In the data rows, 128 means zero.
The table, row by row:
[132, 162, 141, 139, 116, 134, 156, 106, 163, 157, 161, 129]
[123, 120, 122, 129, 096, 149, 096, 125, 155, 085, 117, 117]
[131, 120, 131, 134, 168, 096, 172, 133, 087, 151, 143, 148]
[096, 099, 110, 099, 126, 146, 100, 138, 108, 115, 097, 168]
[107, 155, 149, 140, 130, 167, 141, 144, 142, 135, 102, 087]
[122, 110, 126, 133, 182, 113, 178, 169, 079, 156, 147, 137]
[087, 121, 142, 144, 154, 150, 139, 171, 096, 148, 092, 136]
[161, 108, 100, 110, 117, 125, 112, 101, 150, 106, 141, 121]
[136, 093, 107, 093, 138, 093, 124, 120, 106, 114, 122, 147]
[077, 127, 126, 152, 163, 141, 129, 187, 096, 152, 107, 150]
[149, 156, 139, 130, 126, 111, 143, 114, 138, 150, 163, 111]
[166, 136, 118, 113, 123, 114, 110, 096, 143, 112, 140, 109]
[159, 122, 106, 114, 121, 126, 121, 097, 136, 104, 126, 107]
[106, 169, 167, 155, 093, 163, 141, 121, 161, 141, 124, 108]
[096, 075, 107, 119, 131, 127, 111, 144, 098, 102, 091, 144]
[160, 189, 163, 150, 128, 140, 130, 121, 163, 163, 137, 084]
[167, 114, 120, 119, 101, 111, 111, 073, 155, 104, 146, 119]
[142, 093, 105, 104, 139, 081, 106, 116, 102, 133, 143, 157]
[155, 116, 116, 100, 114, 105, 123, 077, 122, 103, 164, 129]
[137, 108, 123, 115, 096, 145, 084, 117, 148, 094, 106, 106]
[123, 121, 125, 107, 107, 117, 101, 129, 145, 102, 105, 122]
[125, 106, 112, 113, 107, 148, 099, 137, 142, 093, 101, 100]
[158, 116, 119, 108, 101, 128, 121, 084, 139, 106, 150, 129]
[171, 126, 123, 102, 113, 126, 117, 102, 150, 108, 126, 117]
[112, 122, 133, 137, 168, 099, 164, 151, 090, 161, 122, 153]
[133, 080, 119, 100, 150, 092, 122, 114, 093, 122, 127, 158]
[152, 152, 149, 142, 170, 124, 125, 130, 163, 167, 150, 121]
[108, 147, 145, 125, 164, 121, 140, 140, 108, 178, 137, 159]
[122, 106, 125, 117, 086, 151, 093, 103, 150, 095, 100, 104]
[123, 155, 145, 151, 111, 160, 129, 149, 145, 142, 118, 110]
[106, 165, 137, 161, 103, 163, 136, 148, 130, 131, 114, 098]
[151, 170, 128, 141, 131, 126, 157, 121, 134, 142, 145, 115]
[149, 137, 143, 145, 123, 125, 148, 108, 145, 139, 146, 123]
[121, 123, 137, 133, 167, 107, 156, 148, 099, 157, 137, 138]
[128, 082, 104, 092, 135, 080, 126, 126, 099, 114, 126, 165]
[158, 163, 137, 148, 122, 134, 155, 109, 154, 144, 152, 119]
[089, 075, 119, 104, 127, 134, 099, 142, 119, 109, 102, 160]
[158, 165, 136, 134, 126, 121, 165, 106, 147, 150, 154, 111]
[113, 157, 146, 169, 124, 149, 136, 159, 120, 112, 112, 098]
[107, 091, 106, 120, 130, 115, 088, 149, 119, 101, 102, 170]
[096, 150, 145, 170, 103, 162, 148, 150, 141, 131, 113, 109]
[078, 124, 134, 135, 157, 135, 142, 169, 099, 138, 101, 146]
[142, 165, 121, 150, 133, 139, 144, 113, 131, 142, 179, 128]
[129, 144, 127, 147, 163, 110, 153, 143, 090, 164, 144, 148]
[144, 176, 140, 137, 125, 131, 154, 126, 149, 152, 152, 111]
[097, 092, 100, 113, 111, 125, 072, 166, 124, 103, 113, 174]
[115, 110, 145, 124, 097, 156, 098, 123, 141, 088, 120, 112]
The rows lie near the corners of a hidden 3-dimensional box; two corners joined by an edge are never in the same group. There are 2 groups. Groups are numbered from 0 in the order they first appear among the rows asked about.
Rows drawn again from the table, each followed by its group:
[161, 108, 100, 110, 117, 125, 112, 101, 150, 106, 141, 121] -> 0
[123, 120, 122, 129, 096, 149, 096, 125, 155, 085, 117, 117] -> 1
[158, 116, 119, 108, 101, 128, 121, 084, 139, 106, 150, 129] -> 0
[108, 147, 145, 125, 164, 121, 140, 140, 108, 178, 137, 159] -> 0
[158, 165, 136, 134, 126, 121, 165, 106, 147, 150, 154, 111] -> 1
[129, 144, 127, 147, 163, 110, 153, 143, 090, 164, 144, 148] -> 0
[144, 176, 140, 137, 125, 131, 154, 126, 149, 152, 152, 111] -> 1
[149, 156, 139, 130, 126, 111, 143, 114, 138, 150, 163, 111] -> 1
[078, 124, 134, 135, 157, 135, 142, 169, 099, 138, 101, 146] -> 1
[096, 099, 110, 099, 126, 146, 100, 138, 108, 115, 097, 168] -> 0
[152, 152, 149, 142, 170, 124, 125, 130, 163, 167, 150, 121] -> 1
[171, 126, 123, 102, 113, 126, 117, 102, 150, 108, 126, 117] -> 0
[160, 189, 163, 150, 128, 140, 130, 121, 163, 163, 137, 084] -> 1
[077, 127, 126, 152, 163, 141, 129, 187, 096, 152, 107, 150] -> 1
[106, 169, 167, 155, 093, 163, 141, 121, 161, 141, 124, 108] -> 0
[121, 123, 137, 133, 167, 107, 156, 148, 099, 157, 137, 138] -> 0
[149, 137, 143, 145, 123, 125, 148, 108, 145, 139, 146, 123] -> 1
[142, 165, 121, 150, 133, 139, 144, 113, 131, 142, 179, 128] -> 1
[167, 114, 120, 119, 101, 111, 111, 073, 155, 104, 146, 119] -> 0
[123, 121, 125, 107, 107, 117, 101, 129, 145, 102, 105, 122] -> 1
[136, 093, 107, 093, 138, 093, 124, 120, 106, 114, 122, 147] -> 1
[106, 165, 137, 161, 103, 163, 136, 148, 130, 131, 114, 098] -> 0
[166, 136, 118, 113, 123, 114, 110, 096, 143, 112, 140, 109] -> 0
[155, 116, 116, 100, 114, 105, 123, 077, 122, 103, 164, 129] -> 0
[089, 075, 119, 104, 127, 134, 099, 142, 119, 109, 102, 160] -> 0
[133, 080, 119, 100, 150, 092, 122, 114, 093, 122, 127, 158] -> 1
[128, 082, 104, 092, 135, 080, 126, 126, 099, 114, 126, 165] -> 1
[142, 093, 105, 104, 139, 081, 106, 116, 102, 133, 143, 157] -> 1
[107, 091, 106, 120, 130, 115, 088, 149, 119, 101, 102, 170] -> 0
[123, 155, 145, 151, 111, 160, 129, 149, 145, 142, 118, 110] -> 0
[122, 106, 125, 117, 086, 151, 093, 103, 150, 095, 100, 104] -> 1
[113, 157, 146, 169, 124, 149, 136, 159, 120, 112, 112, 098] -> 0
[137, 108, 123, 115, 096, 145, 084, 117, 148, 094, 106, 106] -> 1
[131, 120, 131, 134, 168, 096, 172, 133, 087, 151, 143, 148] -> 0
[132, 162, 141, 139, 116, 134, 156, 106, 163, 157, 161, 129] -> 1
[096, 150, 145, 170, 103, 162, 148, 150, 141, 131, 113, 109] -> 0
[151, 170, 128, 141, 131, 126, 157, 121, 134, 142, 145, 115] -> 1
[115, 110, 145, 124, 097, 156, 098, 123, 141, 088, 120, 112] -> 1
[125, 106, 112, 113, 107, 148, 099, 137, 142, 093, 101, 100] -> 1
[097, 092, 100, 113, 111, 125, 072, 166, 124, 103, 113, 174] -> 0
[107, 155, 149, 140, 130, 167, 141, 144, 142, 135, 102, 087] -> 0
[112, 122, 133, 137, 168, 099, 164, 151, 090, 161, 122, 153] -> 0
[159, 122, 106, 114, 121, 126, 121, 097, 136, 104, 126, 107] -> 0
[096, 075, 107, 119, 131, 127, 111, 144, 098, 102, 091, 144] -> 0
[158, 163, 137, 148, 122, 134, 155, 109, 154, 144, 152, 119] -> 1
[087, 121, 142, 144, 154, 150, 139, 171, 096, 148, 092, 136] -> 1
[122, 110, 126, 133, 182, 113, 178, 169, 079, 156, 147, 137] -> 0
